Rotation paths and how fast each direction turns (degrees each step)
Each turn is a multiple of 5 degrees from 10 to 175, or 0.
Each row of a path follows its step; steps can be skipped.
path 1
step 0: [-36  43  -6 -16 -32   3  10   0 -33  38  42   6 -11  15  14  22  -8 -32
  11  11   6 -33   0 -16  55 -35  -7   7  19   4]
step 1: [-23 -13  14  20 -30  14  18   1  24  18   2 -34 -29  -7  10  -6  12 -30
   8  21 -25  19  21  20 -12  83  11  -9   1  19]
step 2: [-47 -17 -11 -26  33  33  49  23   4  18   9  17  -1  -1  -7   3 -37  37
 -14  39  -6  -3   0 -39  12 -19 -15 -28  15 -14]
step 3: [-11  72   2 -19  28   4 -30 -27 -28  22  18 -44 -41 -22   9   3  12 -22
  40  21   3   0  -4 -15  -7  18  -8   9  14   7]
step 4: [ -1 -30 -14  -4  -7  46  28 -10  15 -18  30  -4 -34  15  26  47 -12   7
 -19 -27 -43  -7   6 -18 -36  28  -3 -30 -29  12]
step 5: [ 16  15 -14 -52  36  18   6  15  -6  23  24 -17  10 -24 -29   3  16  26
 -14  36  -2 -24 -51  35  29   3  -1 -22  28  22]
step 6: [-14  16 -30  28  11  51   7 -14 -23  -2 -30 -32 -15  19  -3   5  33 -33
  49   7 -23  -4  -8  -5 -28 -28   2  -9 -47  24]
step 7: [-13  -3  -4 -28 -26  24   0  10  16  34  56   1  21  15  15  67  -9   8
   1  -7 -22 -31  21  26  43  -2  25   8 -10  -2]
step 8: [-29   5  -9  22 -25  13   6  33  -1  21 -23 -41  -1  -5 -19 -29  37  13
   6  45  18 -33 -27  21  -4  57 -11 -22 -11   7]
Speeds:
[ -4   3   9   9 -14   4 -17 -11  -3   5  -4 -11   8  -5  10 -20  -3  -7
   0   9  -7   6 -11  -1 -21   2   6  -2  -6  20] : 145
[ -2  -6   9   5   3  10  -7  -3 -10  -6   5  -4  -6  -5 -18  -4  12 -27
   8  -3  19   2  -2   4  -3  12  -1 -14  -1 -16] : 145
[  8  14   3   9  -8  17  10   4  17 -16  -5  -2 -14 -10 -12  -6  -5  -3
  -4  -1 -14   8   6   1  -1   0  -1  14 -21  -6] : 145
[-13  22   7   7   5 -11   0   1   5 -10  12 -10   4  11   7  10  16 -13
   3 -16  -7  10   0 -15   4 -11  11  -1   1   4] : 115
[ -6   2  15  -9  -4  10 -22  -5  -6   0  12   8   9 -17  -8   5   1   3
 -12   3 -13   7  -3   0  23  -6 -11   6   6  -1] : 155
path 2
step 0: [ 20   6 -29  14 -28  -6  21  19 -24  -4 -46  25  -5 -24 -52 -14   9 -18
 -40  -7   1  42  19  16  25  16  16 -32  31   3]
step 1: [ 44 -17 -24   2 -14 -21  31 -25 -18  12 -11 -23  18  33 -14   1 -36  39
 -12 -11 -10  41  29  54  20  -8  14   0  -5 -24]
step 2: [  3 -37 -25  37   4  25  35  42   9  28   4  -8 -12  55 -30   1 -34  -5
  -5  -2   0  27 -27  20  14  44  -2  -6  -2  25]
step 3: [  5 -22  -7 -34  16  17  37  26 -42  37   5  -8  -5   7   4   8   6 -17
  13  14 -61  60 -26   5  15 -14   1 -25  -8 -13]
step 4: [ 55 -44 -19  38  15   1 -23  23 -10   8 -31 -21 -22 -16 -25 -21   9 -15
   3  46 -30  19   0  -7   6  -6  30 -26  35 -11]
step 5: [ 14   0 -25 -38 -47  14 -32  25 -17  17  -6 -29 -17  14 -48   0 -35  30
   6  40 -13  16  15  23  29 -14  36   9  -6 -16]
step 6: [ 20 -47 -41  20 -62  36  11  12 -14  18 -24  -5   5  15  14   1 -13 -40
  13   9  27  32  -7  10  29   4   2  39   3   1]
step 7: [ -3  15 -10   5 -14   7  22  36 -65   8 -44   3  -2  53   8  12  39   5
  -2  10  22  45 -18  11   0  -4  41 -22  -7 -19]
step 8: [  7 -14 -13  62   9   0  33   1 -37 -12 -35   0   8  -5 -58  -7  30  -1
  24  27 -28  24  20  40  25   6  -5   9  -3 -18]
Speeds:
[  2   2   0  12   2   7  -8 -14   4   9  10  -3  15   3 -14  -4 -22  19
  -2   9   0 -11  16   0  11   2  12  11  -4   3] : 95
[  7   5  -5  -4 -25  -4  -7  -9  -3  11  -2   8  11  -6  -8 -10  14   4
  -2  -3  29  11   0  -1  -9   9   1   2  -6  -8] : 55
[ 15 -13  -6  17   2  -3  12   4  -2  -6   5   1  -9 -14  -6   8   2 -10
   1  11  17 -10   6 -11   5  14 -11   3   3  19] : 170
[ -9   5 -10  -5  17   9   0  -5   3   3   0  -9   4 -13   1  -7  -1  -1
  11   3  23  -1  -5  22  -2 -18   2 -10   8  17] : 0
[ 21 -17  -2  14   6  -5  -3 -10   5   5   0  -9   6  11  31  -4   1   0
  -1  -2   7  -6   0  -1  -8  -7   8  -5   7 -11] : 140
path 3
step 0: [ -1   5   6  34 -16  -4 -68 -19  28 -43  15  11  51   8 -29   8  -9 -31
  20  23 -33  13  21   9  24  -5 -31  23  33   5]
step 1: [ 15   7  21  12   6 -41 -59  21 -43 -24 -16  19  52 -32 -16  -2  -5  29
   8  44  16  -6  15   6 -20  18  18 -11 -24 -24]
step 2: [-13   3 -33  11  10 -27   0 -32 -23  -8  13  -3  54 -52  -1  46  53 -34
  14  13  11   3  14  -1  31  -5 -28 -19  -2 -40]
step 3: [ 10 -14 -32  -8  20 -15 -31  17  -5  -7  -5  -1  24   5 -30  28  60  21
  28  47 -17 -30   4 -25  10  25  -3  70  -5  19]
step 4: [-11  26 -39 -23 -47  -3 -13  -6   9 -36  16  -3  38 -25  -2  15   4  15
  38   7 -29   3  46  -6  26   5  49   5 -57   0]
step 5: [ 36  16  -7  39 -28 -64   1  -5  23  -9  25   4 -13  -1   5  -2  56  32
  33  34 -15  29   1   6  36  40   0 -16 -12  -9]
step 6: [ 47  -4 -22 -29 -13   2 -10 -41 -10 -35  -5  12  19 -29 -10   6  -2  25
  45  11   0  32  27  36  36  36  -9  33  46  13]
step 7: [ -3  16  37  45  -9 -11 -11 -30 -23  -9 -14   6  36 -14   8   1  17  63
 -26   4 -20  -3  41  28  41  10  20  46  -6 -21]
step 8: [-15 -13   7 -10 -39 -56  -3   4  -3 -45  12   2  11 -34  41  22  -1   4
   9  42 -17   3   4  24  19 -34 -50  42   2 -31]
Speeds:
[ -9  -3 -15 -15 -11  11   4 -11   3 -12   3  -1   7  -7   3   9 -14 -23
  11  -6  -5  10   7   9   8 -17  -6  -6   6  -3] : 175
[ -3 -12  -4 -19  -1   8  -8   7  -2 -10  -7  20  -5   9  -8  -3 -10   9
  14  16   0  -3 -14   0  -7  11 -15   8   5   6] : 135
[ -1 -13  18   8  10  -5   7   6   4 -10 -15   3  23 -12   5  -3 -14   2
  -5   4   6   3 -10  -8  15  -5   2  -1  17  -5] : 55
[ 16   2   8 -13   3  -1  -4 -14  -1  -1   0   5  -9 -20  14   0 -12 -11
   6   5  15 -13   6 -10  -9   2  18  11  -5   6] : 145
path 4
step 0: [ -8  34 -10  -3 -53   2  -4   7 -25  23   6   2 -12   7 -35   4   6 -65
   0  26  -1 -37  35  20  19 -30 -42 -16  17  14]
step 1: [-11  24   7  -8 -33  13   4  35 -45  24  -5 -14 -13 -17 -31  28 -21  18
 -31 -37  51  15  24   8 -10 -16  -2  -1  35  41]
step 2: [-27 -17  45   1 -16  55 -42  11 -14   9 -36   5 -42  16  -1   1   1 -17
 -13  -7  16 -33 -10   2 -22 -14   9 -27 -24  49]
step 3: [ 12  -4 -36 -19 -41  29 -26  17 -35   4  -9  45   0   0   3  -4  31 -12
 -58 -18  19   4   1  31  34 -11  -8 -30 -43  -3]
step 4: [-17  25  12 -22  10  -5   1  27 -50 -19  -5  32  -6   5   7  46 -30 -21
  -4  19  26  -6   5  39  54   9  20   1 -16  45]
step 5: [  6  20  10  13 -17  12 -34  -7  15 -38  26  17  -9  -7 -14  12  -4 -66
 -24 -21  22 -27   8   4  15 -25 -29   3  22  61]
step 6: [-18  71 -26 -35 -39   5   1  25 -16  15  -9   2   4  22  -4  14  -4  -2
  -1 -34   8 -12   6  26 -27 -25 -27 -48  12  35]
step 7: [-28 -10   8 -38 -15  26 -23  17 -28   8 -43  18 -42 -22 -26  42  11 -13
 -15  22  19   0  26  18 -37 -38   5  15  14  21]
step 8: [  9   6  27   5 -60  27 -19  14 -27  21  -1  -4  -2  18 -25   1  -4 -47
 -77  10  11  -9 -19  11  -7  19  22 -14 -18  19]
Speeds:
[  7   9  -8  16   1 -18   8 -15   6  -7  -7  -6  -3   1   0   3  -8  -5
   5   2   9  -9  19  -8  17  -7   2 -17  13   8] : 70
[  6   2  16   0   2   4  -7  -2  13  -8  -5 -10   7  -1  10 -18  -2  10
  11 -22  11   5  -3   3 -10  -5 -12 -10  -6  20] : 95
[-11   7  -1  16 -11   5   2  -2  13 -13   2   8 -10  12   1  10  -1  14
 -10 -15 -21 -16 -14  -8  -1  -6  -4  -3  -5  -4] : 110
[-14 -12 -11 -14 -13 -13  -7   1   8 -11   7  -8  -5 -12  11 -16 -13  11
   0   7   5 -16   0  -3  -2  16   0   2   6  -7] : 0
[ -8   8  -5  -8  13   4  -2  11  -7 -12  -6 -12 -14   4   1  10 -18  16
  -3   3  -7  27   8  -5   7   6  -9  -4   0   0] : 135
[ -8  14   3 -10  -7  13  27  -1   3   2   5  12  11  -4   8   6  -6   5
   3  -6  18   6  -5 -14  -1  11  13 -12   2  -4] : 145
[  0   3   2  -7  -4  -5 -12   0 -15  -2   5   2   6   6  -9  -9 -20   3
  19  -1 -13   1  -9  -3   0 -17  28  -8  -1   1] : 155
